Every row has a hidden score from 0 to 15. What is each row's score? 7 is about the middle.
tensor([ 0.3,  1.1, -1.2, -0.1,  0.8, -0.3, -0.8,  0.7, -0.1, -1.7, -0.4,  0.6]) -> 10
tensor([-0.1, -0.2,  0.3, -1.2,  0.2, -1.8,  2.0, -0.3, -1.4, -0.1, -0.4,  0.9]) -> 0
tensor([ 1.7, -0.6, -1.0,  0.3,  0.0, -0.5,  0.3,  0.5,  0.0,  0.4,  0.7,  0.3]) -> 1
tensor([ 0.9, -1.1,  0.0,  0.7, -0.4,  0.0,  0.8,  0.3,  0.2,  1.2,  0.9, -0.3]) -> 3
tensor([-0.1,  0.0,  0.0,  0.0,  0.1,  0.0,  0.0,  0.0,  0.0,  0.0, -0.1, -0.2]) -> 7
tensor([ 0.0,  0.0, -0.1,  0.0,  0.0,  0.0, -0.1,  0.0,  0.1, -0.1,  0.0,  0.0]) -> 7
tensor([-0.2, -0.2, -0.4,  0.6,  1.2,  0.3, -0.9,  0.3,  1.5, -0.6,  0.6, -1.5]) -> 7
tensor([-1.8, -1.5,  2.0,  0.2, -1.1,  0.9, -1.2, -2.1,  1.0,  0.8,  0.5, -1.2]) -> 5
tensor([-0.7, -1.2,  0.8,  0.0, -0.7,  0.4, -0.6, -1.1,  0.4,  0.7,  0.2, -0.3]) -> 4
tensor([-0.1,  1.9, -1.2,  0.7,  1.9, -1.0,  0.2,  0.9,  0.5, -0.9,  0.8, -0.3]) -> 9
tensor([-0.8, -0.1,  0.7,  0.8, -0.4,  1.4, -0.5, -0.1,  0.9,  0.5, -0.3, -0.8]) -> 15
tensor([-0.8, -0.1,  0.7,  0.6, -0.4,  1.8, -0.6, -0.1,  0.8,  0.4, -0.3, -0.7]) -> 15
tensor([-0.1, -0.2,  0.3, -1.2,  0.3, -1.5,  2.0, -0.2, -1.4, -0.1, -0.5,  0.7]) -> 0
tensor([-0.6,  0.0,  0.6,  0.2, -0.1,  0.3,  0.2, -0.2,  0.2,  0.3,  0.0, -0.5]) -> 9
tensor([-0.2, -0.3,  0.3,  0.2, -0.3,  0.6, -0.8, -0.2,  0.4,  0.0, -0.4,  0.0]) -> 10
tensor([-1.2, -0.2,  0.8,  0.2, -0.8,  1.5, -1.2, -1.4,  0.4, -0.2, -0.2,  0.6]) -> 12
tensor([ 0.6, -0.6, -0.2,  0.0,  0.0, -0.9,  0.8, -0.3,  0.0,  1.3,  1.2, -0.4]) -> 0
tensor([-0.3,  0.0,  0.3, -0.6,  0.1, -0.7,  0.8,  0.0, -0.3,  0.8, -0.2, -1.3]) -> 3
tensor([-0.8,  0.2,  0.2, -0.4,  0.0,  0.2, -0.9, -0.6,  0.1, -0.5, -0.3,  0.0]) -> 8
tensor([-0.3,  1.8,  0.8, -0.4, -0.7,  0.3,  0.4,  0.8, -1.3, -0.5, -1.3,  1.2]) -> 15
tensor([ 1.3, -2.0,  0.8,  0.0, -1.4,  0.1,  0.9, -0.8,  0.5,  3.8,  2.1, -1.6]) -> 0
tensor([ 0.0,  0.0, -0.1,  0.0,  0.0,  0.0, -0.2,  0.0,  0.1, -0.1, -0.1,  0.1]) -> 7
tensor([ 0.1,  0.1,  0.0,  0.0, -0.2,  0.2, -0.1,  0.0, -0.1, -0.2,  0.1,  0.4]) -> 8
tensor([ 2.2,  2.3, -2.4,  0.0,  1.6, -1.3,  1.7,  2.9, -1.1, -1.2, -0.8,  1.4]) -> 12
tensor([ 0.3, -0.1,  0.0,  0.0, -0.2, -0.1,  0.2,  0.0, -0.1,  0.1,  0.3,  0.3]) -> 5
tensor([ 0.4,  0.5,  0.2, -0.5, -0.6, -0.6,  1.2,  0.1, -1.2,  0.4, -0.4,  1.0]) -> 6
tensor([ 1.2, -0.1, -0.2,  1.0,  0.0,  0.0, -0.1,  0.5,  1.3,  2.3,  2.7, -2.4]) -> 5
tensor([ 0.2, -0.1,  0.7, -0.5, -0.6, -0.7,  1.1, -0.2, -0.8,  1.1,  0.3, -0.1]) -> 3
tensor([-0.9, -0.2,  0.8,  0.7, -0.4,  1.4, -0.4, -0.1,  0.9,  0.5, -0.3, -0.7]) -> 15
tensor([-1.3,  0.0,  0.6, -0.1, -0.6,  0.9, -1.2, -0.9, -0.1, -0.5, -0.8,  0.6]) -> 12
tensor([-0.5,  0.1, -0.2, -0.2,  0.8, -0.4,  0.2,  0.2,  0.2,  0.0, -0.6, -1.3]) -> 6
tensor([-0.1, -0.2,  0.3, -1.2,  0.1, -1.6,  2.0, -0.2, -1.3, -0.1, -0.5,  0.9]) -> 0
tensor([ 2.7,  0.8, -2.5,  0.2,  0.9, -1.4,  1.0,  2.3, -0.6, -0.5,  0.3,  1.1]) -> 4
tensor([ 0.2, -0.5,  0.0,  0.0,  0.0,  0.0, -0.1, -0.2,  0.3,  0.3,  0.3, -0.3]) -> 4
tensor([-1.2,  0.0,  0.9, -0.1, -0.3,  0.5, -0.4, -0.8,  0.3,  0.0, -0.4, -0.4]) -> 10
tensor([ 1.4, -0.1, -1.2,  0.2,  0.2, -0.8,  0.6,  0.8, -0.4,  0.2,  0.5,  0.5]) -> 2
tensor([ 0.3,  0.7, -1.1, -0.7,  0.7, -1.0, -0.3,  0.2, -0.7, -1.9, -0.7,  1.6]) -> 3
tensor([ 0.2,  0.0, -0.4,  0.6,  0.0,  0.8, -1.1,  0.0,  0.5, -0.7,  0.1,  0.9]) -> 11
tensor([-1.3, -0.6,  1.6,  0.0, -0.6,  0.7, -0.4, -1.2,  0.3,  0.6,  0.1, -0.7]) -> 8
tensor([ 1.2, -0.2, -0.1,  1.0,  0.1,  0.0, -0.1,  0.5,  1.3,  2.2,  2.6, -2.4]) -> 5
tensor([-1.4,  0.2,  0.7,  0.0, -0.7,  0.4, -0.4, -0.8, -0.6, -0.4, -0.6,  0.6]) -> 10
tensor([-0.4,  0.3, -1.0,  0.2,  0.5,  0.3, -0.9,  0.0,  0.0, -1.9, -0.9,  1.4]) -> 10
tensor([-0.1, -1.0,  0.6,  0.0, -0.7,  0.5,  0.2, -0.5,  0.1,  0.9,  0.1, -0.2]) -> 5
tensor([-0.3, -0.5,  0.4, -0.1, -0.7,  1.2, -1.1, -0.2,  0.3, -0.7, -0.7,  0.6]) -> 12
tensor([-0.1,  0.0, -0.1,  0.0,  0.1,  0.1, -0.2,  0.0,  0.1, -0.1, -0.1,  0.0]) -> 7
tensor([-0.5,  0.5, -0.1, -0.3,  0.2,  0.0, -0.7, -0.2,  0.0, -0.7, -0.5,  0.2]) -> 9
tensor([ 2.2,  2.8, -2.9, -0.1,  1.9, -1.3,  1.8,  3.3, -1.2, -1.7, -1.0,  1.6]) -> 14
tensor([ 0.3, -0.1,  0.0,  0.2, -0.2,  0.1,  0.0, -0.1,  0.0,  0.0,  0.2,  0.5]) -> 7
tensor([ 2.0,  0.3, -1.2,  0.4,  0.6, -0.7,  1.5,  1.8, -0.5,  0.2,  0.4,  0.4]) -> 6
tensor([ 0.1, -2.9,  1.4,  0.7, -1.4,  0.4, -0.1, -1.4,  0.8,  2.4,  1.7, -1.1]) -> 0
tensor([ 0.3,  0.8, -1.2, -0.7,  0.7, -1.0, -0.3,  0.2, -1.0, -1.5, -0.6,  1.5]) -> 3
tensor([-1.2, -0.7,  0.3,  0.3, -0.2,  1.7, -2.3, -0.9,  1.2, -1.5, -0.8,  0.1]) -> 13
tensor([-0.3,  0.0,  0.0,  0.0,  0.3,  0.0, -0.2,  0.0,  0.2, -0.1, -0.3, -0.6]) -> 7
tensor([-0.2,  0.1,  0.4, -0.1, -0.1,  0.0,  0.1, -0.1, -0.1,  0.2,  0.0, -0.1]) -> 7
tensor([ 0.0,  0.0,  0.0,  0.0,  0.0,  0.1, -0.1,  0.0,  0.0, -0.1,  0.0,  0.0]) -> 7
tensor([-0.4, -0.2,  0.3, -0.2, -0.3,  0.3, -0.2, -0.2, -0.3, -0.4, -0.6,  0.5]) -> 8
tensor([ 1.2,  0.0, -0.1,  0.9,  0.1,  0.0, -0.1,  0.5,  1.3,  2.6,  2.3, -2.1]) -> 6
tensor([-0.9, -0.1,  0.6,  0.9, -0.5,  1.5, -0.4, -0.1,  0.9,  0.4, -0.3, -0.6]) -> 15
tensor([ 0.4,  0.0,  0.2, -0.1, -0.5, -0.1,  0.3, -0.1, -0.4,  0.3,  0.2,  0.6]) -> 6
tensor([ 0.0,  0.0, -0.1,  0.1,  0.1,  0.0, -0.1,  0.0,  0.0, -0.1,  0.0,  0.0]) -> 7
tensor([-1.6, -1.9,  1.6,  0.0, -1.0,  1.0, -1.5, -2.2,  1.0,  0.7,  0.5, -0.9]) -> 2
tensor([-1.4, -0.5,  1.3, -0.1, -0.5,  0.7, -0.5, -1.2,  0.3,  0.5,  0.1, -0.7]) -> 7
tensor([-0.3, -0.2,  0.3, -0.3, -0.4,  0.3, -0.2, -0.1, -0.2, -0.6, -0.6,  0.4]) -> 8
tensor([ 0.6, -0.3, -0.2,  0.1,  0.7,  0.0,  0.1,  0.3,  0.9,  0.6,  0.6, -1.0]) -> 5
tensor([-0.9, -0.3,  0.8, -0.1, -0.3,  0.4, -0.3, -0.7,  0.1,  0.2, -0.1, -0.4]) -> 7
tensor([-0.7,  0.9,  0.6, -0.1, -0.5,  0.1,  0.2, -0.4, -0.8, -0.1, -0.5,  0.7]) -> 11
tensor([-0.1, -0.2,  0.3, -1.1,  0.2, -1.9,  1.9, -0.3, -1.4, -0.1, -0.7,  0.8]) -> 0
tensor([-0.5,  0.2,  0.0,  0.1,  0.2,  0.5, -0.7,  0.0,  0.2, -0.8, -0.6,  0.4]) -> 11
tensor([-0.3,  0.0,  0.3, -0.3,  0.1, -0.4,  0.7,  0.0, -0.3,  0.4, -0.2, -0.9]) -> 5
tensor([-0.1,  0.0,  0.0,  0.0,  0.1,  0.0,  0.0,  0.0,  0.1, -0.1, -0.1, -0.1]) -> 7
tensor([-0.2, -0.3,  0.2,  0.3, -0.4,  0.8, -0.7, -0.2,  0.4,  0.0, -0.4,  0.0]) -> 11
tensor([-0.2,  0.0, -0.1,  0.0,  0.3,  0.0, -0.1,  0.0,  0.2, -0.1, -0.2, -0.4]) -> 7
tensor([-1.4, -0.4,  0.9, -0.2, -0.4,  0.7, -1.4, -1.3,  0.5, -0.1, -0.1, -0.4]) -> 8
tensor([-0.1, -1.7,  0.4,  0.2, -1.1,  2.3, -2.6, -1.4,  1.7,  0.0,  0.5,  0.4]) -> 9
tensor([ 0.9, -0.3, -0.9,  0.4,  1.2, -0.2, -0.3,  0.8,  1.4, -0.2,  0.6, -0.9]) -> 4
tensor([ 3.1,  1.5, -2.9,  0.1,  1.5, -1.7,  1.9,  2.9, -1.1, -1.1, -0.2,  1.4]) -> 6
tensor([ 0.4,  0.7, -1.3, -0.9,  0.7, -1.0, -0.3,  0.1, -0.9, -2.0, -0.5,  1.7]) -> 2
tensor([ 2.7,  2.4, -3.2,  0.0,  1.7, -1.6,  1.9,  3.1, -1.4, -1.5, -0.8,  1.6]) -> 10
tensor([ 0.1,  0.1,  1.0, -0.3, -0.6, -1.2,  2.2,  0.1, -1.4,  1.5,  0.4, -0.5]) -> 2
tensor([-0.8, -0.2,  0.9, -0.1, -0.3,  0.3, -0.3, -0.7,  0.1,  0.3,  0.1, -0.4]) -> 7
tensor([ 2.4,  0.1, -1.7,  0.2,  0.4, -1.1,  0.9,  1.5, -0.4,  0.0,  0.6,  0.7]) -> 2
tensor([-0.4,  0.1,  0.6, -0.8,  0.1, -0.9,  1.1,  0.0, -0.5,  0.9, -0.2, -1.6]) -> 3
tensor([ 1.1, -0.1, -0.2,  1.0,  0.0,  0.0, -0.1,  0.5,  1.2,  2.2,  2.7, -2.4]) -> 5
tensor([-0.8, -0.2,  0.8,  0.6, -0.5,  1.7, -0.5, -0.1,  0.8,  0.3, -0.3, -0.8]) -> 15
tensor([-2.5, -2.3,  2.4,  0.3, -1.3,  1.7, -1.2, -2.6,  1.2,  1.4,  0.4, -1.4]) -> 5
tensor([-1.0, -0.1,  0.8,  0.7, -0.3,  1.4, -0.6, -0.1,  0.8,  0.4, -0.4, -0.7]) -> 15
tensor([-0.3, -0.1,  0.3,  0.3, -0.4,  0.9, -0.8, -0.2,  0.2,  0.0, -0.3,  0.1]) -> 12
tensor([-1.0,  0.4,  0.0, -0.3, -0.7,  0.9, -1.5, -0.6, -0.4, -1.6, -1.2,  1.8]) -> 13
tensor([ 2.6,  1.2, -2.4,  0.3,  1.0, -1.3,  1.5,  2.5, -0.6, -0.5,  0.0,  1.0]) -> 7
tensor([-0.5,  0.0, -1.0,  0.1,  0.4,  0.6, -1.6, -0.5,  0.2, -2.0, -0.9,  1.5]) -> 9
tensor([ 0.4,  1.3, -0.8, -0.1,  0.8, -0.4,  0.3,  1.0, -0.5, -0.9, -0.6,  0.6]) -> 11
tensor([ 0.1,  0.1, -0.1,  0.2, -0.2,  0.3, -0.2,  0.0,  0.0, -0.3,  0.0,  0.7]) -> 9
tensor([ 0.4,  0.6, -1.4, -0.8,  0.7, -1.0, -0.3,  0.2, -0.8, -1.8, -0.5,  1.6]) -> 2
tensor([-0.8, -0.3,  0.4, -0.2, -0.2,  0.3, -0.9, -0.9,  0.3, -0.3, -0.1, -0.1]) -> 6
tensor([ 0.4, -0.4,  0.0,  0.5, -0.9,  0.7, -0.7, -0.3,  0.1, -0.1,  0.5,  1.5]) -> 8
tensor([ 0.4,  0.1, -0.1, -0.6, -0.6, -0.5,  0.7, -0.2, -1.2,  0.2, -0.4,  1.3]) -> 4
tensor([-0.6,  0.3, -0.6,  0.7,  1.4,  0.2, -1.1,  0.3,  1.6, -0.9,  0.4, -1.3]) -> 9
tensor([-0.5,  0.1,  0.0, -0.2,  0.6, -0.5,  0.4,  0.2,  0.1,  0.0, -0.3, -1.3]) -> 6
